(in the rows, 128 means zero)
Z: a few groups of rows, each row roughly a mix of its group's hidden directions
Z (113 x 11)
[[116 157 100 145  89 103 175 137 124 118 147]
 [116 149  74 153 130 142 161 144 122 147 158]
 [126 127 136 182 124 134 150 120 125 135 185]
 [ 91 118 141 150 149 106 125 178  93 125 114]
 [121 130 126 126 180 164 112 146 109 116 170]
 [131 175 143  86 121 135 104 142 121  87 141]
 [127 158 193 136 150 135 150 113 106 125 120]
 [102 172 130 156 133 165 138 149 111 129 165]
 [126 162  78 111 110 127 158 109  90 135 127]
 [108 175 119  99 144 117 157 115 130  92 156]
 [124 145 134  60 133 136 113 141 113  91 124]
 [121  91 118 147 185 151 104 150 122 137 140]
 [114  92 124 126 101 105 161 140 119 142 180]
 [131 114 119  67 132 137 113 141 109 121  84]
 [162  84 151 135 151 134 111  91 159 134 120]
 [121 112 174 150 158 139  98 148 169 127 132]
 [157 171 120 126 133 133 113 112 151  99  79]
 [ 95 158 106 124 112 118 150 172  95 135 152]
 [170 145 129 143 147 151 121  81 163 136 112]
 [127 109 134 136 164 129 107 152 191 128 115]
 [135 146 107 128 165 125  94 157 100 140 170]
 [102 195 125 108 129 147 132 150 109 123 115]
 [124 105  68 130 122 108 113 148 154 125 162]
 [113 170 128 124  96 116 166 134 111 144 170]
 [115 160 157 106 114 119 132 118  78 135  90]
 [122 158 160 105 125 127 133 119  74 137  91]
 [139 110 112 139  91 126  93 132 175 137 162]
 [169 122 139 136 128 138 141  78 161 163 123]
 [119 172  96  96 105 105 145  97 105 125 135]
 [132 159 113 109  89 108  90 102 119 160 115]
 [108  71 136 124 113 107 144 143 118 129 172]
 [156 159 112 158 136 157  93 157 159 136 124]
 [137 116 161 110 176 160  93 124 130 152 116]
 [128  89  80 111 144 124 151 146 152 129  95]
 [124 145  92 124 157 109 100 159  97 136 164]
 [122 103 129 138 137  95 132 169 119 134  71]
 [146 144 114 132  84  75 125 123 140 153 104]
 [107 103 176 129 168 139 131 153 152 101 132]
 [133 109 162 104 167 156  87 125 127 149 107]
 [107 151 105 123 146  99 104 156  90 131 167]
 [115 170 133 130 119 152 151 122  71 121 150]
 [101 124 169 129 165 122 164 130 139  88 141]
 [146 147  79 157 120 146 155 104 144 160 132]
 [146 162 110 151 145 156  94 157 167 135 129]
 [162  88 134 134 117 124 148  86 162 150 142]
 [163 150 161 129  89 131  97 120  93 112 139]
 [106 153 128 129 135  75 149 134  81 132 112]
 [134 101  65 132 113 114 118 141 166 130 134]
 [111 173 174 137 114 133 104 114 108 131 160]
 [101 166  96  97 104 104 137  99 108 145 127]
 [130 128 146 153 109  74 133  83 152 135 137]
 [151 136 157 115 161 147  85 110 141 119  91]
 [143 158 121 115 166 150  91 147  89 143 141]
 [ 89 179 118 111 116 144 132 154  95 129 146]
 [161 113 137  92  93 131  96 126  88 123 109]
 [113 128  86 135 138  88 114 155 122 127 175]
 [135 162 147 103 147 139 109 132  69 143 117]
 [164 156 103 149 127 143 150  88 161 136 144]
 [136  70 150 108 121  90 128 109 136 122 102]
 [112 140 100 124 170 136 101 158  88 128 154]
 [128 134 144 194 122 132 143 119 129 140 170]
 [127 168  86 147 120 152 157 118 127 159 155]
 [122  86  98 110 146 118 120 142 170 146  94]
 [112 148 155 163 150 103 132 110 177 126 149]
 [148 127 113 107 146 148  91 169 169 111 121]
 [107 165 142 139 129 153 157 123  78 121 157]
 [ 94 115 138 129 172 161 145 135 115  94 157]
 [ 98 181 108 136 113 127 157 155 102 136 143]
 [114 175 139  82 133 126 115 134 134  89 149]
 [127  96  67 129 107 111 111 144 154 130 142]
 [100 104 145 104 135 109 109 172 105  93 144]
 [105 167  90 142 118 139 159 146 109 145 161]
 [149 137 153 121 172 159  93 108 146 124  98]
 [125 106 161 130 110 177  97 121 151 121 162]
 [144  84 145 160 175 121 104 127 142 109 117]
 [108 100 143 126 165 183 131 132 113 104 146]
 [139 175  91 154  91 128 113 124 130 149 150]
 [119 169 109 149 102 109 175 134 125 118 160]
 [107 121  85 127 133 115  91 159 110 129 171]
 [140 101 148 162 187 128 103 135 136 114 122]
 [ 99  78 109 150 139 112 129 168 105 128 145]
 [132 133 109 127 162 144  90 154 115 132 181]
 [118 161 100 131  79 105 168 137 117 131 144]
 [ 90  75 119 137 138 117 131 170 106 127 132]
 [172 134 129 117  86 143  94 139  90 119 118]
 [146 109 160 133 111 183  97 117 154 133 138]
 [118 153 152 120 173 130 165 124  88 116 109]
 [ 88 101 140 108 111 103 126 172  95 117 127]
 [102 166 129 133 138 165 152 134  85 127 158]
 [116 143 133 106 109 145 136 115 118 134 199]
 [125 151  81 104  97 119 148 106  89 140 131]
 [ 85 139 116 120 142 133 113 177  96 100 135]
 [126 139 114 137 159 122  91 157 102 138 179]
 [136 146 118 120 155 137  83 153  87 146 158]
 [140 105 154 142 155 124 100 146 186 120 119]
 [147  83 137 145 162 151 140 164 150 104 123]
 [122  97  56 121 123 121 122 145 143 123 124]
 [116 128 154 133 119  74 144  84 147 119 149]
 [125 103 135 165 149 119 122 127 135 123  63]
 [117 148 104 119 103 134 161 112  69 133 142]
 [146  98 156 114 173 153  88 117 140 138 113]
 [127 130 134 127 109  69 134  77 146 135 126]
 [151 143 129 137  86  78 133 117 143 153 100]
 [139 116  89 146 115 102 100 146 161 140 167]
 [129 159  94 109  95 117  97 113 121 164 101]
 [ 98 184 108 127 117 130 157 159 106 130 140]
 [137  85 168 119 138 113  95 118 138  99  98]
 [117 151 118 119 184 125 141 145  77 123 127]
 [138 123 170 128 119 161 154 100 140 124  81]
 [132 156 164 121 102 108 139 110 100 145  80]
 [ 94 112 136 124 168 163 142 135 115  94 159]
 [141 132 189 126 113 171 107 110 133 133 138]
 [133 100 105 137 152 158 114 141 162 114 177]]
one row of each group, then the others: which group is each in?
[156 115 108  98  92 148 108 140  80 131 117] => R
[146 157  93 149 116 149 154  98 140 170 140] => H
[133 158 143 121 108  93 140 118  96 148  79] => C

[102 134 154 161 156 108 139 118 176 126 154] => R
[122 154  95 156  97 118 174 118 134 118 158] => H
[120 145 113 100 118 138 107 144 103 123 192] => H
[112 155  89  87 103 104 141  99 105 137 129] => R
[133  94 121 153 126 133 157 118 190 111 133] => C
[ 91 141 113 110 136 145 110 164  95 116 169] => H
[146 161 100 144 119 149  81 147 155 153 134] => R
[121 145  99  98  68 129 153 117 123 148 137] => H
[155 121 114 139 138 143 102  90 162  84 109] => H
[152 183 112 123 124 155 135  98 148 144 103] => H
[120 149 153 115 164 132 168 119  88 117  96] => C
